In the data rows, 128 means zero.
Some points, one per row:
[152  61 106 121 161 103 143  75 101 139  88 164 159 133 129 136 110 119 128 131 104 103 115 118
 161  76]
[183  61 130  69 182 106  81  84  95 146 135 194  95 136  57 208 106  81 179  73  59  93 129 149
  21 143]
[ 82 132  76 110 128  54 184  53 172 134 162 185 255  51 192  70 186 109  59 143 198 138  65 118
 103  56]
[156  80 147  96 164  79 178  94 106 171  61 133 185  33 108 171  94 147 111 154 163 136  77 132
 154 112]
[ 64 177 142 106  93  61 255  46 209 179  93 177 210  46 173  87 159 138  71 121 210 140  43 140
 117  30]
[ 98  69 112 135  95 169 196  99  92 124 198 117 176 136 168  85 146  80 166 118 135  95 110 206
 131 111]
[160  77  11 134 140 104 162 108 112 144  77 182 158  75  87 108 142 163 102 112  92 104 184 139
 127 151]
[ 90 134 100 116  85 170 209 135  83 130 132 119 157 124 218  81 135 151 199 138 139  79  83 211
 130  83]
[ 57 165 170 125  74 159  82 191 106 128 113 124 135 142 105 117 131 155 122 197 101 171  68 134
 176 161]
[211  98 177 172 134 114  37 179 156  87 161 187  72 106  37 217 136 105 133 121 112 141 161 194
  55 172]
[102  21 164 100 156  88 117  77 105 154 149 180 145 111 163  81 163 111 182  71 103  94 147 202
 107 109]
[126 183 170 157  96 136 166 212 104  95  73 107 139 188  23 109 138 185 123 162  53 131 202 156
 155 218]
[159  48  90 108 130  81 121 102 107 118  66 171 178  57 121 163 128 180  79 108 143 122  74 127
 151 149]
[127  70 119 139 139 150 205  97 107 156 166 134 226 118 157  86 132 124 174  57 127  64 127 124
 124  72]
[ 59 192  90 103 183  55 241  82 198 151  67 171 241  59 212   5 174 176 117 191 212 160 143 164
 121  97]
[ 68 146  86 106 255 183 167 120 102 135 117  79 176 130 252  27 164 117  97 166 174 118 133 192
 143  79]
[146  68 115 114 143 175 186 105  52 120  80 109 153 137 107  73 111 143 151 106 113 101 119 134
 160 116]
[104 139 161 164 157 175 157 161 110 117 123 127 111 160 109 219 130 104 180 138 139 129 185 106
 129 150]
[139 230  80  97  97  81  57 163 213 155 135 111 140 161 193 163 125 128 116 181 193 199  29  48
 105   0]
[105 153 125  93 134  96 140 181 128 106 105  87 198 134 128 112 145 107 134 178 200 163 112  90
 161 136]
[ 84 128 104 117 103 183 220 124 132 156 148  57 168 154 190  65 192 121 155 147 148 107 255 164
 153 133]
[ 74 218 103 116  84  82 105 166 255 151 148  59 181 175 238 162 154 131 111 187 181 179   8  65
 113  96]
[109 135 155 168  49  97 123 165 127 123  64 102  89 112 132 195 108 135  46 116 143 127 156 113
 171 121]
[100 123 100 100 118  44 185 111 209 121 136 138 175  95 186  86 189 147  95 151 235 173  57 151
 127  63]
[ 99  70  92 150 162 161 181 101  78 145  99 141 181 102 165 115 111 166 172  96 129  83 102 182
 157  98]
[129  93 112 140 149  78 174  23 136 156 130 149 118  85 119 105 160 147 186  99 117  39 135 136
 113 147]
[138 121 145  99 117 175  36 102 127 174 181 223  57 111  62 127 107 119 180   1  87 118 200 157
 102 204]
[  0 213  61 130  75 198 200 153 177  93 174  78 156 165 255  42 214 176 131 156 216 116  90 213
 133  53]
[140 158 147 179 221 128  59 127 155 111 130 145  86 129 159 163 110  76 135 136 130 138 168  68
 135 121]
[ 99 128 112  71 177 208 225 172  81 161  98 153 207 167 174   5 150 165 179 126  82  75 184 255
 138 159]
[147 134 116  93 115 124 110 182 110  91   0 107 195 102 104 125 113 155  97 215 159 125  98 106
 160 108]
[110 180 125 167 150 130 161 146  61 135  94 149 177 155 110  98 129 125 119 126 112 153 103 191
 122 173]
[ 61 139  89 101 112 207 182 130 121 138 142 121 172 130 235  54 149 142 150  97 137  80 120 175
 215  88]
[151 143 107 164 126 179 156 207 118  93 114 137 114 113 108 137  11 151  91 186 111 167 128 148
  99 128]
[116 157 104 113 126  54 179  95 156 133  57 152 184  80 146 143 149 157  81 252 169 133  66  28
 155 106]
[210 110 181 118 182  97  26  75 153 132 175 154   0 127  63 203 101  60 112  23 113 128 156  82
  33 197]
[147 143 124 105  79 119 166 115 136  71  94  83 135 142 151 102 137 149 122 140 129 146 119 111
 114 135]
[ 75  98 116  73 102  86 210  55 182 157   0 184 248  49 226  42 152 165 101 161 235 115 127 155
 151  56]
[168 104  89 100 143 157  96 138 143 101 143  99 104 142 231 208  97 194  84 103 142 111  72  49
 149  90]
[157 198 121 127 118 161 120 158  52 129 119 110 180 168  96 161  85 133  96  85 145 155 132 131
 148 140]
[105 241 139 131 101  79  52 157 243 116 154  88  78 129 197 169 139 104  38 177 175 162 106  48
  98  96]
[157 149 119 132 128  85 140 142  98 110 129 163 154 161 128 130 143 134 106 195 145 132 101 104
 113 134]
[142 140 105 170 126 147  81 117 153 117 162 135 106 141 113 156 117 114 118  97 138 152 161 131
 102 132]
[ 29 163 130  76 159  55 184  90 235 155  72 154 217  81 210   6 160 172  86 164 212 197  92 133
 110 120]
[105 103 104 117 220 146  84  94 179 132 208 153 149 125 164 126 185  86 134 140 185 101 104  76
 108 119]
[212  37 156 189 170 150  72  40 112 171 176 157  48 121  66 204 125  69 156  36  95  75 127 126
  32 142]
[109 137  97 147  94 140 104 174 163 148 124 100 111 130 148 134 107 184 128 133 184 129 234 157
  98 117]
[145 170 150 150 158 103 134 174 225 121 119 133 106 120   6  98  72 167 143 129  81 188 181 141
 147 191]
[ 84 111 156 156 111 137 186  94 133 141 142 176 117 136  85 195  82 108 202 126  17 105 180 146
  95 200]
Here are 24 more points, each followed by its number:
[ 44 143  60  91  66  76 235  88 165 148  40 193 230 102 202   0 186 172 123 187 183 103  95 122
 187 133] 0
[104 130 159 121 137 176 165 113  78 140 142 140 160 163 144 106 136 139 172 113 104  88 159 178
  66 155] 1
[ 88 127  87  93  99  48 167  91 158 159 102 217 197  67 201 102 181 148  99 119 164 138  84  93
  81  62] 2
[109  89  99 170 139 156 187  99 162 147  94 173  97 134 166  70 138 141 131  82 137  73 116 177
 136  76] 3
[135 123 133 142 106 143 101  86 143 125 191 158  85 187 103 139 162 100 107 103 115 146 116  84
 100 132] 4
[157 101 161  39 170 147  60  71 123 113 186 194  86  94  61 201  85  61 145  73  96 118 186 101
  90 113] 5
[ 99 151 132  77 123 123 167 221 151  90  89  92 209 100 121 154 131 131 156 147 160 116  99 130
 134 118] 6
[102 152 107 101 122  90 190 112 114 134  57 172 198 105 115  63  64 180 146 151 130 130 111 126
  80 147] 7
[136 168 118 125 135  81 163 127 150 132  60 202 183 189  25 115  79 161  76 176 102 184 158  84
 169 192] 8
[ 84  87 113 117 114 133 127 153 252 110 118 101 101 148 176  99 141 142 134 118 149 163 123 111
 132 137] 9
[ 54 119 133 137 151 156 192  20 179 187 217 160 114  88 177  44 157  97 206  35 126  61 156 219
  97 145] 10
[129  49 114 126 126 150 116  85 149 177 115 175 165  58 150  69 161 131 156 143 133  85 108 147
 122 151] 11
[128 170 119 124 125 172 115 175  81 101  78 141 150 158  65 130 113 120 116 134  92 137 135 131
 161 156] 12
[146  51 141 100 131 156 148  88  88 146 119 133 147 119 180 114 158 137 199  91  93  86 113 145
 131 149] 13
[122 142 129 103 117  66 148 153 144 154  60 150 201 204  88 137 139 146 135 195 162 145  73  94
 137 122] 14
[173 121 150 149  73  99  82 159 115 113 167 101  68 115 194 204 124  85  81  96 124 208  58  97
 141  68] 15
[160 135 131 124 171 133 111 148 138 140 119 107 121  63 160 172  64 132 111 122 145 116  71  82
 136  54] 16
[140 124 148 162  23 105  45 150 162 104  75 116  51 100 127 178 108  94 138   5 116 167 141 138
 120 222] 17
[137 102  88 125 140 138 151  81 113 122 129 151 161 105 145 127 129 114 130  83 124 120  76  98
 133 124] 18
[128 135  24 146 144  97 143  89 144 116  64 130  56 172  54 158 121 146 118 148 122 107  98 116
 166 100] 19
[126 155 124 165 121 161 135 157 139 106  96 114 120 108 115 127 163 164 127 165 136 193 130 137
 141 152] 20
[107  63  44 100 134 154 213 111 111 137 109  90 149 137 215  65 214 106 185 139 171 216 103 212
 146 143] 21
[153 216 156 167  74  98  90 199 151 125  34 147 170 141  60 167  56 173  73 191 110 228 127  51
 127 168] 22
[117 140 149 157  97 180  77 188 133  71 123  96   0 123  94 119  82 149 151 154  86 125 201 113
 131 196] 23
Which two of these numbered points are nearest to each point below, looking only along the 5 directions in which the first points spread most? Their numbers follow each, nearest first.
[130  88 115 118 131 148 203 108 123 138 132 255 155 124 114  81 130 143 124  74 160 120 136 183
 136 139] > 11 3
[133 188 178  89 146 140 157 150 133 115 128 120 138 162 109 136 106 166 126 147 118 144 171  73
 124 102] > 20 19
[121 176 140 168 113 137  90 157 113  80 163 101  94 169 125 103 122 105 157 121  73  97 185 164
 132 215] > 23 12
[143 126  98 143 123 130  65 116 135 151 163 115  86 158 144 168 154 111 130 113 127 105 140 148
  43 147] > 4 17
[186   0 117 117 117 165 112  86 171 123 154 255 122  82 184 139 121 132 110  81 134 115  92 122
  69  79] > 18 11
[134 132 173 166 121 125 150 154  91 130  80 129 127  69 103 149 101 120 120 178  98 120 116 104
 131 129] > 19 12
[142 233 164 161 129  99 121 255  80 113  64  75 169 183  54 148  93 165  90 205 109 186 201  78
 160 197] > 22 12
[158 147 148 162 134 108 113 131 154  72 162 106  93  80 119 153 128  88 161 123 132 181 130 122
  92 142] > 4 17
[142 148 140 143  98  98  89 178 122 107  84 100 121 184  71 147 116 135 133 153  98 135 199 133
 156 161] > 12 23
[ 98 101 127  82 120 185 126  72 128 131  99 142 165 144 133  73 116 151 163  81  96  96 179 191
 111 227] > 1 3
[109 103 110 129 119 159 172 117  94 106 117 121 141 165 115  98 194 174 157  62 117 114 151 192
 144 125] > 1 3
[127 206 131 118  58  39 145 195 114 111 125 128 162 122  98  62  95 168  86 187 161 216 184  99
 145 180] > 8 20
[ 63  86  88 157 116 162 193 160  94 170 123 109 203 129 209   0 176 119 168 104 151 105 101 201
 136  88] > 21 3
[ 99  20 133 104  83 170  90  57  52 145 155 174 134 112 136 110 143 127 150 127  99 108 148 200
  96 127] > 13 1
[ 65 133  82  85 124 220 235 119 130 127 108  59 194 174 195  31 159 194 137 128 163 112 187 183
 142 103] > 21 3
[149 195 153 180 124  95 109 186 128 104  38  95  99 138  85 148 115 151  64 195 101 167 200 132
 157 157] > 22 8
[ 99 114 126 134 121 113  38 129 119 105 161  63  96 166 107 165 107 125 137 111 105 120 200 122
 141 101] > 4 17
[166 128 114 130 117 141  95 186 142 107 180 157 104 119 156 209  84  87 103 149 141 107  88  70
 132  75] > 15 16
[127 156  91 102  90 137 201 118 103 131 123 143 185 139 148  80 134 173 168 181 137 147  64 147
 106 121] > 6 21
[143 121 114 137 140 148  62 172 119 151 148 139 118 120 146 138 126  83 232  78 100  99 159 156
 105 136] > 4 1
[  0 196 119  99  82  59 241 103 183 177  78 166 255  84 174  60 152 194  87 212 206 140  96 159
 120  95] > 0 2
[ 17 215  57  69  72 166 105 179 198 114 193  97  69 195 255  31 200 100 204 156 177 208  92 184
  74  98] > 9 21
[ 98 113 124 105 123 169 223 139 111 158 121  67 171 154 235  44 152 116 129 200 151 106  96 194
 178 106] > 21 3
[149  77 160 108 152  99 130  69 102 163  91 192 152 128 101  64  97 150 145 134 124  88 174 141
 150 142] > 11 7
[155 140 151 161 141 128 193 157 107  95 106  61 143 171 128 164 111 172 127 154 142 107 101 145
 162 103] > 6 12
[106  97 119 106 100 121 186  82 111 143 123 118 131 119 138 119 165  82 118 137 148 124  77 130
 202 133] > 18 3
[189  56 160 136 187 136  30  68  71 150 218 171  53  95  63 206  75  92 158  68   0  99 138  72
 121 135] > 5 17
[111 198 132 137  90  80  97 143 193 102 162  76  81 166 203 183 147  93  74 255 208 168  53  17
 111  89] > 15 9
[ 80 138 126 213 110 183 246 137 108 116 123  97 193 123 255  65 161 125 154 141 156 127 109 196
 157  73] > 21 3
[169  92 121 145 108 139 159 131  50 106 140 100 172 180 100 126 120 145 137  94  98  78  99 184
 166 129] > 13 1
[144 167 140 163 161 153  27 159 121  86 162  65  67 142  60 247 165  94 138 122 125 102 167 115
 119 139] > 17 23
[118 128 168 160 136 133  75 200 144 138 126 104  88 170 144 150  82 109 127 111  69  52 148  92
 113 126] > 4 17
[128 186 153 115 136 148 122 191 110  85  97 102 111 128  93 131  83 153 148 103  55 167 184 114
 139 122] > 12 23
[121  59  92 175 152 140 192  83  52 136 171 108 163 137 169  74 126 123 150  96 145  89 103 172
 135 150] > 13 3
[174  63  84 129 203  96 163 128  67 114  62 108 236  78 106 173 106 170 131 156 188 115  68  82
 166  88] > 18 16
[194 149 129 144 165 134  92 142 105 127 126  84  95 145 153 212  63 129 127 130 150 116  98  72
  90  62] > 15 16
[ 67 160  79 115 112 173 138 123 154 127 156  85 150 169 177  94 140  61 144 151 124 156  99 127
 161 124] > 9 6
[140 135 141 154 124  90 139 166 118 124 117 137 166 106   8 137  89 161 140 142  67 154 201 177
 139 163] > 8 12
[ 92 114  97 115  81  72 164  65 174 148 118 181 231  64 216  60 190 142  89 160 217 159  23 108
 115  77] > 2 0
[ 91 181 129 115  61  93  62 137 202 174 135 121  69 138 165 141 162  60  79 158 167 178  77  88
 111 104] > 9 15
[  0 185  21  90  95  37 201  65 210 133  63 165 252  58 175  26 186 196  71 145 233 164  85 129
 205 102] > 0 2
[103 153 141 255 175 138 152 159 141 109  90 111 134 139  99 178 154 106 152 169 161 145 140 120
 172 143] > 20 12
[ 70 210 109 114 106 128 111 136 148 114 133  43 163 253 210  97 152  90 145 149 146 216 213 127
 147 141] > 9 20
[ 54 233 100 133  94  78 108 146 185 138 165  84 116 122 223 169 186 134  11 156 214 154  47  81
 111  94] > 9 15
[122 120 138 117  99 141 187 121 146 139 112 106 159 102 133  59 147 162  95 103 166 138 140 102
 100 169] > 7 6
[ 95 128  47  97  95  67 163  36 179 185  69 204 172  78 196  65 173 198 125 171 204 125   0  96
 106  58] > 2 0
